128 stands for zero in the data rows.
Some points:
[ 99 103 132 153 177 121  86 114 111 159 106 121 133 123 181 120 137 118
 111 128  98 103 235 135  52 118  95 153 152 108 140 157 147 145 116  18
 156 144 140 137 125 127  96 157 177 150 124 138]
[180 137 105 121 153 111 174 167 145 152 109 145  99 134  92  86 144 109
 194 144  93  98 117 122 114 109 135 151 130  92 100 124 157  88 154 144
 120 177 184  99 114 132 163 148 122 105 120  71]
[133  99 142 124 124  92 187 140 155 151 137 120  82 140  69  94 142 217
 156 154 133 114 117 134 224 120  97  72 170 147 160 150 156 102 154 148
  18 153 117 160 109 116 143 136 164 162  95  77]
[ 80 131 163 156 122 143 105  87 133 123  86 107 156 146 151 139 134 124
  91 134 131 146 146 147 119  84 132  87 126 129 128 129  98 160 128 105
 154 116 105 135 113 131 162 113  86 127 123 124]
[167 171 122 102  96 157 191 160 166 113 126 117  35 183 184 106  76 160
 118 152  71  52 177 137 165 200  76 177 105  49 107 103 185 107  91 128
 115  34 171 150 166  89  74 174  77 145 127  89]
[104 206 128 123 134 163  74 231  97 155 121 123 154 131  89 162 136 137
 114 146  86 110 155 169 139  82 187 110 152 127 102 141 121 132 140 143
 162 150 115 167 152 111  91 131 203 126 137 143]
[110  87 107  87 163 163 116 154 120 102 110 154 116 131 135 154 111 110
 112 121 197 105 221 114 118  89 107  83 127  90 112 140 113 151 113  74
 107 125 130 122 138 189 129 179 129 112 166 167]
[ 10 109 134 133 173 147  81 120 109 130 106  91  98 208 136 122  97 140
 102 151 133 157 189 115 128 141 114 126 214  81 126 140 166 139  95 166
 174  99 114 108 103 159  79 190 182  85 144  99]
[180 150 153 100 147 115  99  51 140 112 201 152  83 121 106 123 134  94
 156 102 203 164  54 120 136 132 108 133 114 124 152 123  99 152  85 150
 107 111 109  92  97 156 125 109  62 154 114 134]
[110 154 113 125 155 117  97 168  92 112  97 139 141 151  77 195 134  30
 129 135 100 144 130 141 126 122 110 204 148 115 115 145 109 154 131 178
 124 201 111 112 104  94 177  85 138 158 171 173]
[ 90 134 145 246  94 135  89 137 104 120  93 120 192 107 128 133 134 105
 104 145 120 111 176 121  80 118 142  82 164  47 138 118 106 161 158  78
 151 187 146 179 100 101  93 142  88 106 143 146]
[180 105  98  94  77 100 114 158 238 128 159 107 106 165 155 122 138 133
 109 162 118  78 162 119 174 198 150 147 109 134 100 116 171  93  98 126
 111 104 133 141 121  81 131 180  89 109 147 160]
[180 130 134  96  98 103 140  37 127  90 136 107  90  95 177 141 126  93
 119  93  76 189  99 110  69 122 157 136 117 203 222 138  76 127 122 143
  89  58 116 114 164 129  82 143  55 131  58  68]
[101 177  97  86 149 154  89  67 133 151 130 129 162 130 143 136 125 117
 114 112 137 124 101 143 104 101 127  95 162  79  67 153 104 126 146 111
 150 167 113 206 131 116  75 101  99 136 158 137]
[189 154 143  89 191 107 152 204 145 125 118  98 128 141  26  98 170 255
 149 132 120 214  59 131 179  31  85 162 179 165 114 117 171 107 127 190
 137 169  97 116 136 103 189  91 104 143 121 115]
[139 161 129  94 136  97 187 218 122 151 143 110 140  81  87  68 141 135
 200 178 145  70 140 155 149 130  98 138 141 162 107 148 141 111 142 123
 102 116 122 121 176 153 192 115 127 130 137 116]
[115 117 115 253 142 140 112 139 101 140  23 130 102 124 199 151 143 121
 130 145 140 100 173 121 132 117 137 146 138 137  85 128 139  61  75  78
 149 166  88 147 175 126 146 134 151 149  98 133]
[103 128 111 131 124 109 116 118  82 111 132 154 163 131 147 142 146 130
  92 117 159 109 138 140  49 120 116 131 140 147 171 127 104 149  48  92
 147 209 128 158 177  99 105  87 117  40 163 109]
[ 92 135  90 113 130  90 105 108 130  88 125 121 181 122  99 124 103 153
 126  97 138 140 139 129 132 116 139 122 204  72 163 111  75 123 142 108
 160 136 140 113 147  90  69  85 116  95 142 132]
[176  87 160 111 147 115 111  68 163 113 151 157 182 111 221  87 106  79
 133 105 154 139  55 121  81 159 134 159  91 180 192  96  93 200 117 191
  88  88 135  97 125 117 140 127 128 161 146 136]
[109 130 129 164  97 105 166 121 129 133 146 149 191  78 109 163 136 146
 109  80 157 104 213 116 135 112 113  78 121 136 116 130 123 104 138 173
 156 115 158 121 146  89 165 103 109 121 126 136]
[ 93 136 156 119  86 101 159 137  87 109 154  92 108 186 189 153  83 169
  92 141 101 106 191 127 182 224 164 108  59 111  57 103 167 110 155  97
 176 114 140 116 103 118  75 208 119 106  91 194]
[ 99 127 141 217 177  91 105 167 127 164 125 124 213 131 114 168 137 171
  64 131 120 145 115 121 141 136 105 122 142 122  37 155  84 126 165 147
 154 146  79 209 150 112  79 101 120 170 141 113]
[142 147 173 150  95 150 126 120 113 127 160 242 125 120 159 172 112 116
 136  83 120 183  20  82 137 154 162 149 150 141 164 112 103 155 131 134
  92  73 133 124  89 107 129  64 138 155  94 151]
[ 76 147 110  23 163 140  73 156 121 116 100 116 170 120 169 188 129 145
 136 110 101 135 141 138 111 180 145  83 150  93 169 143  85 118 140 103
 132 143  96 100 122 132  87  84 118 133 157 167]
[148 124 131 135  93 138 189 136 162 111 198 132 112 165  98 151 116 154
 110 155 132  78 195 134 172 226 161 115 121  88 117  87 151 119 116 127
 146 112 114 143 158 155 143 148 136 133  85 201]
[119  62 169 144 104 174 156 113 134 111 149  90  27  77 147 125 121 123
 219 106 186 166  80 114 108 198 125  72  87 170 170 115  98 169 115 186
 119  76 156  76  67 130 121 126 155 150 155 137]
[103 100 131 170 126 167  98 126 130 167 140 121 135 133 144  95 121 101
 131 163 123 151 166 173 136  89 170 107  92  63 116 179 127 127 133 101
 151 140 173 162 131 150 138  75 157 111 124 180]
[ 94 114  49 175 126 127 103 119  83 141 106 121 123  66 144 121  98 130
 108 114 139 111 146 106 152 103 127 121  87 122 154 148 157 195 156 116
 155 144 125  96 136 139 120 138 124 149 112 119]
[123 118 133   0 148 106 129 107 144 141 146 154  82 164 133 118 142 110
 137 108 147 145  44 161 119 129 143 141 123 179 244 117 150  91 158 161
 127  96 156 110 122 190 155 139 162 155  97 100]
[116 101 128 180 105 182  74 166  93 138  85 123 146 147  41 113 147 105
 108 113  79 139  93  90 120 121 129  89 117 175 130 110 131 141 154  76
 146 163  92 119 115 148  97 121 119  92 117 163]
[114 121 101 173 108  91 142 165  82 135  93 103 170 115 122 159 109 125
 118 174 124 143 151 181 130 109 111  81 135 129 132 109 130 119 106 122
 129  55 125 138  84 137  65 106 138 133 160 136]
[143 122 149  79 102 102 167  99 145 139 172 138 120  56 159 100 142  99
 141 102 164 169  16 123 175 107 163 232  99 147 167 108 122 150 143 140
  95  84 147  59  89 141 146 135 132 138 156 138]
[196  88 134 148  65 121 114  73 125 125 146 153 134 117 120 134 117 111
 135  78 175 145  82 130 117  97 147 163 124 225 183 113  91  66 141 176
 128  92 157 113  92 176 119 107 127 185 147 129]
[209 147 140  65  39 151 118 202 125 138  89 123 152 140  11 102 137 162
 155 134 121  97 115 138 142  71 116 159 130 111  27 165  80 120 117 131
 109 165 113 156 163 153 146 111 119  95 143  81]
[129 125 104 250 187 155  87 123 133 102 115 164  95 140 159 147 156 116
 132 111 102 136 222 107 123 116 141 155 118 109  59 142 118 159 110 111
 142 184 145 150 101 128 138 148 160 151 132 108]
[168 147 122 104 152 102 194 192 212 132 134 116 123 130  85 101 161 139
 166 157  84  80 154 127 107 104  57 140 143 136  54 160 155  72 169 156
 134 205 106 121 137 142 182 134 140  88  74 125]
[115 118 140 114 145 144 170  88 147 155 204 135  98 142 160 110 118  83
  80 101 143 143  26 118 126 131 158 144  85 133 115 100  86 110 145 135
 120  60 142 132 152 108 255 163 134 145 126  67]
[187 158 121  87 123 124 206 194 108 115 104 125 117 134  71  70 192 155
 165 144  86  56  70 118 116 186 102 124 164 140 124 139 255 141 137 144
 122 156 118 114 127 138 162 150 132  56 123 112]
[126  99 126 113 160 172  77   0  88 115 123 129 129 135 174 133  96  89
  95 189 137 126 189 119 141 140 137 143 109 110  42 130 145 167  98  95
 162 137 152 125 151  85 100 119 160 130 139 104]
[ 99 144 141 172 116 125 172   7 149 109 149  95 134  77 138 121 103 114
 154  97 158 225  38 104  85 107 124 110  12 220 255  81 135  99 138 122
  30  73 108  91 139 149 144 139 139 128 114 118]
There is one direction along which these points spread out most. Take the direction at right angles to it along which they spread out most. Go by this last direction. How far along it is each point below, from 0 to 99? The average is 50, and the first point in the table lies past the average. One standard deviation of the points above along it is 16.
[110  87 107  87 163 163 116 154 120 102 110 154 116 131 135 154 111 110
 112 121 197 105 221 114 118  89 107  83 127  90 112 140 113 151 113  74
 107 125 130 122 138 189 129 179 129 112 166 167] 59
[109 130 129 164  97 105 166 121 129 133 146 149 191  78 109 163 136 146
 109  80 157 104 213 116 135 112 113  78 121 136 116 130 123 104 138 173
 156 115 158 121 146  89 165 103 109 121 126 136] 52
[176  87 160 111 147 115 111  68 163 113 151 157 182 111 221  87 106  79
 133 105 154 139  55 121  81 159 134 159  91 180 192  96  93 200 117 191
  88  88 135  97 125 117 140 127 128 161 146 136] 65
[148 124 131 135  93 138 189 136 162 111 198 132 112 165  98 151 116 154
 110 155 132  78 195 134 172 226 161 115 121  88 117  87 151 119 116 127
 146 112 114 143 158 155 143 148 136 133  85 201] 42
[119  62 169 144 104 174 156 113 134 111 149  90  27  77 147 125 121 123
 219 106 186 166  80 114 108 198 125  72  87 170 170 115  98 169 115 186
 119  76 156  76  67 130 121 126 155 150 155 137] 57
[189 154 143  89 191 107 152 204 145 125 118  98 128 141  26  98 170 255
 149 132 120 214  59 131 179  31  85 162 179 165 114 117 171 107 127 190
 137 169  97 116 136 103 189  91 104 143 121 115] 12
[ 99 144 141 172 116 125 172   7 149 109 149  95 134  77 138 121 103 114
 154  97 158 225  38 104  85 107 124 110  12 220 255  81 135  99 138 122
  30  73 108  91 139 149 144 139 139 128 114 118] 65
[139 161 129  94 136  97 187 218 122 151 143 110 140  81  87  68 141 135
 200 178 145  70 140 155 149 130  98 138 141 162 107 148 141 111 142 123
 102 116 122 121 176 153 192 115 127 130 137 116] 22
[101 177  97  86 149 154  89  67 133 151 130 129 162 130 143 136 125 117
 114 112 137 124 101 143 104 101 127  95 162  79  67 153 104 126 146 111
 150 167 113 206 131 116  75 101  99 136 158 137] 60
[ 99 127 141 217 177  91 105 167 127 164 125 124 213 131 114 168 137 171
  64 131 120 145 115 121 141 136 105 122 142 122  37 155  84 126 165 147
 154 146  79 209 150 112  79 101 120 170 141 113] 54
[ 90 134 145 246  94 135  89 137 104 120  93 120 192 107 128 133 134 105
 104 145 120 111 176 121  80 118 142  82 164  47 138 118 106 161 158  78
 151 187 146 179 100 101  93 142  88 106 143 146] 69
